Rotation paths and how fast each direction turns (degrees a step)
Each turn is a multiple of 5 degrees from 10 to 175, or 0.
Each row of a path follows its step; steps can be skipped.
Rotation 1:
step 0: [ -2   6 -23  -2 -10  -5   1  11   6 -17  16   0  -7  -4  -1  -8  18 -24
  14  12  -3   9  13  -8  -1 -16  16 -11   8   6 -17   1   7 -11  -4  14
   5   1   6   9   3   7  -8 -15  13  -2  -4 -16  -7]
step 1: [  9  17 -14   1  -4  -5  -4  -5 -14  -9  -3   7  10  -1  -1 -11   0 -16
   7  11 -20   6   1   8 -14  -4  13  -2  -6   3 -13   4  23  17  -7   0
   2  -5  -3   7 -10 -19 -22  14 -18  -6  17  -2  -8]
step 2: [  3 -11  -4  13 -18   0   2   3  -2 -25   7   5  -2 -14 -10  -1   2 -22
   3   6   8   9  10  -4 -23 -13  10 -24   0   2  11  -3   2   3  -3  17
   4   5  -1  -7  -7  15  -7   7   3 -15   4 -11 -25]
step 5: [  2  -7 -20   6   9   0  -3   0   0 -26   4   6  -2  13 -10  -9  -3 -12
   2  -5  -1   6  23  -6  -9 -23  -8   6   5   7   4  -2   7   7  23 -14
  -8   1 -15  13   0  -5 -16  -5  -3   9 -12   7 -19]
step 8: [-11   3 -15  -7  15 -14  -2  12 -11  -4  15  11  13 -21  -3  -1 -21   5
  -7 -10  21   1   7 -12 -22 -16   6  -7  -2  -6 -11  -7  14   4   7   1
   9  -4 -17   6  -9   1  -8   9  14  -8   2   4   6]
step 10: [ -7  18 -30   0  13  -6   1   0  -2   3  11   5  -4 -16 -18   4  -4  -9
 -19 -15  -1   1  25 -14  -9   3  14  -3   2   0   6  -1  21  -4   1  -9
  17  -8 -11  12   5  -9   1  -5   4   0   7 -10   1]
step 12: [-11  11  -4   4  -5  -3   9   7   0  -8  10   7  -5  -5 -15  -5   4  -6
  -3   5 -11  -7  10 -25 -11  -6  17  -4 -14   8   5   2  19 -15  -8  -5
  19 -11  14  15 -10  14  -5 -17  17  15   0   0  -5]
step 15: [-11   9 -30  17  -6 -11   9  19   0   4   0   7   1  -7   0  -2  -3 -22
   4  16  -5   3  15   7  -4 -19   6   5   3  18 -10  11  11   7   2   9
  -5   0  11   1  -1  -1   4  -7   1 -17  -3  -8 -19]
step 17: [ -4  -6 -23   5  -1   3   5  21   2 -18  -3  12  -3  -7  -5  -6   8 -12
  -1   0  10   7  14  13 -29  -7   6   0  -4  10   3 -11  -9   6   9  11
   4  -4   9   2  -5   9 -12 -12  -1  -1  -8  10 -30]
[-4  0 -6  1  0  5 -3 -2 -1 -1 -4 -3 -1  3  0  2  3  4  0 -3  0  1  0 -4
 -3  1 -1  3 -4  1 -7  0  1 -7  4 -6  6  0  1  4  3  2 -4 -3 -3 -2  1  1
 -5] => 155
[-3  2 -3  3  4  4  0 -1 -3  0 -4 -3 -1 -2  1  0 -6 -4 -4 -5  3 -5  0  3
 -3  4  2  1  3 -1  6  2  0  2  2  6  1  2  0 -1  3  3  4  0 -6 -8  1  0
  0] => 55
[-5 -1  1  0 -3 -3 -1  7 -1  0 -4 -4 -2 -7 -1  4  3 -1 -5 -1  5 -1 -2 -3
  2  2  0 -7  1 -1 -4 -4 -4  5 -4  1  2 -2 -2 -1  2 -1 -2 -3  4  0 -2 -6
 -3] => 170
[ 2 -2 -7  0  0 -1 -1 -9  0 -1 -1  3 -4  3 -6  2 -2 -5 -4  4  1  3  0 -1
  4  2 -4  0  2  2 -2  1  0  2 -4 -4 -6  2 -1  2  4 -6  1 -1 -2 -3  3 -7
 -1] => 80
[-1 -4 -3 -4 -1  0 -1 -5  6  2  0  7  0 -2  2 -1  4  2  1 -2  5 -1 -2 -4
 -3 -2  4 -1  0 -2  4  0  5 -4 -2  4  3  2  1 -1  6  4  0  5  6 -1  0 -6
  2] => 175
[ 3  7 -2 -5 -2  3  0  0  2 -7  7 -1  3 -2 -2  4  4 -2 -3 -4 -3  3 -5 -1
  1  4  4 -5  0 -3 -1  1 -1 -5 -2  1  1  0  0  0  1 -4  1  1 -1 -3  3  5
  3] => 35
Rotation 2:
step 0: [ 13   2   1  -8  -5  -2  -3  34   8   7  -7 -26   0   2 -10   2  18   0
  -1   7  -9   2  -5   0  -2  16   0  -2  27   2  11 -24  -3  -4  -3  -4
   5   6   2   0   1  16   6  12   2  -2  -1   3 -10]
step 1: [  6  -8   0  18 -16  10   6   9   3   2   0  -8   3   1 -23 -11   3 -11
  18   0  17  -9  -5 -12   0  -9   6   6  13  -9   4  -3 -25   1   0   1
  -2   9  -2 -14 -12   1   3   0  12  -8 -21  -3  19]
step 5: [  1   7   2  -3   6   0  19   0  12   2  15   3  -1   1  15  10   9   3
  -7 -22  -2   9 -17   8  13 -27   7  -9  12  -3  -3  -4   3  19  -9  10
   0   3 -13   1   7 -15  -9  -4  16  -8   8  12 -11]
step 6: [ 15   4  -1   3  -9 -11  10  -5   4  13  -2  15  -1  -1  -5  15  -6  -3
 -20  13 -18 -10 -30   2  -7 -20   8  10   9  18  -2  -5  -7  -6 -13  -2
   0  -5   0  10  -5 -13  10  -2  -7   4  -1  -5 -10]
step 7: [ 14  -6  16 -14  -7  -7  13  -1   3  -5   6 -25 -20 -23   1  -2 -10  13
  -7   3 -14   5  -7   6 -12 -10 -10   0   5   1  -8  12   0   6   3  -1
  -3  -7  -9  -3 -10   4  16   4   1  13 -10 -19  12]
step 8: [-12 -19  25   2   8  -5 -12  10   5  -7  -5   2  -8 -13  11   5   6  -4
  -3   6   1  10 -10  -2  14  -9   4  -5  21   1   7  -7   3   4  24  -7
 -19  -3 -10  -3  -2   2   8  12  -2  -8 -21  -1  -9]
step 9: [  1 -10  -8  16  -5   3 -10   8  17   0   2   8 -10  -3   7 -26  -6  18
  -7   6   1  -5 -19  15   1   8  17   2  12   1   5  -4  -6 -26   8 -19
   1  14   3   2  -9   1   1   5   5 -13  -4  -3   7]
step 10: [ -4 -20  -6  -9  -7  -2  11   3 -25  -5  -7  -7  -2   5  -1  -8  -9  -1
  16 -17  -6  -4  -1  24  -4  10   9  -8   8  16   5   0  -8 -12   5   0
 -18  15  -8 -11 -19   3  -6   2  13  14   3   8   9]
step 14: [  3  14   3  -1  -5   3   5 -26  -8   0  -3 -13 -14  15  -5   6   0  -5
 -20  19   5  -4  -3   9  24  -1  -2  -4  11  -1  -8   5   1  12  -6   0
   4   8   6   6  -7 -14  21 -10  15  -9 -13   5 -11]
[ 0 -5 -5  6 -3 -5 -3  0  0  7 -1 -9  4 -2 -1  7  0  0  2 -3 -3  3  2  0
  0 -4  4  4  1 -1  0  1 -2  2 -2 -2  0  5 -1  5  2  1 -2 -4  0  2  3 -1
  1] => 70
[ 6 -2  2  3  3 -3 -2  2 -5 -1  0  5  0 -3  3  6  3 -7  3  3  7  1 -1 -3
 -2 -2  0  0  1  0  3 -1 -1 -7 -2  0  0 -3 -5  2  0  0 -1 -2  4  5 -2  5
  0] => 145
[-2 -2 -3  4 -2  2 -2 -3 -2 -4 -1 -1 -5 -2 -2  2 -4 -5 -3 -3  0 -2 -2  6
 -2  3  3  1 -1  5 -4 -1  0 -1  1  8  6 -2  2  3 -7 -3  0 -2  1  2  4 -1
 -5] => 95
[ 2  7  2 -4 -4 -4  2 -6 -3  0  3 -1  0  1  1  2 -2  2 -6 -8  2  2  3 -1
  0 -2 -1  3  2 -1 -4 -4 -3 -4 -3  1 -2 -5 -2  3  6 -1  1 -2 -1 -2 -3 -2
 -6] => 45
[ 3  0 -3 -4 -3  0 -5  4 -4 -2 -3  2 -1  2 -6  0  0  2  3 -4  4 -2  5 -5
  2  5  4  2  0 -1  0  1 -1  2 -2 -3  4  2 -4 -8 -2 -1  3 -4  4 -4  2  0
 -5] => 35
[-2 -8  2  0  2  4 -1 -5 -1 -1 -4  2 -1 -4  0 -8  1  0 -1  0  5  2  5  2
 -4  1  1  0 -3  1 -1 -5  2 -1 -1 -3 -7  6  0  6  2 -1  0 -4  2 -4  1  0
  0] => 55
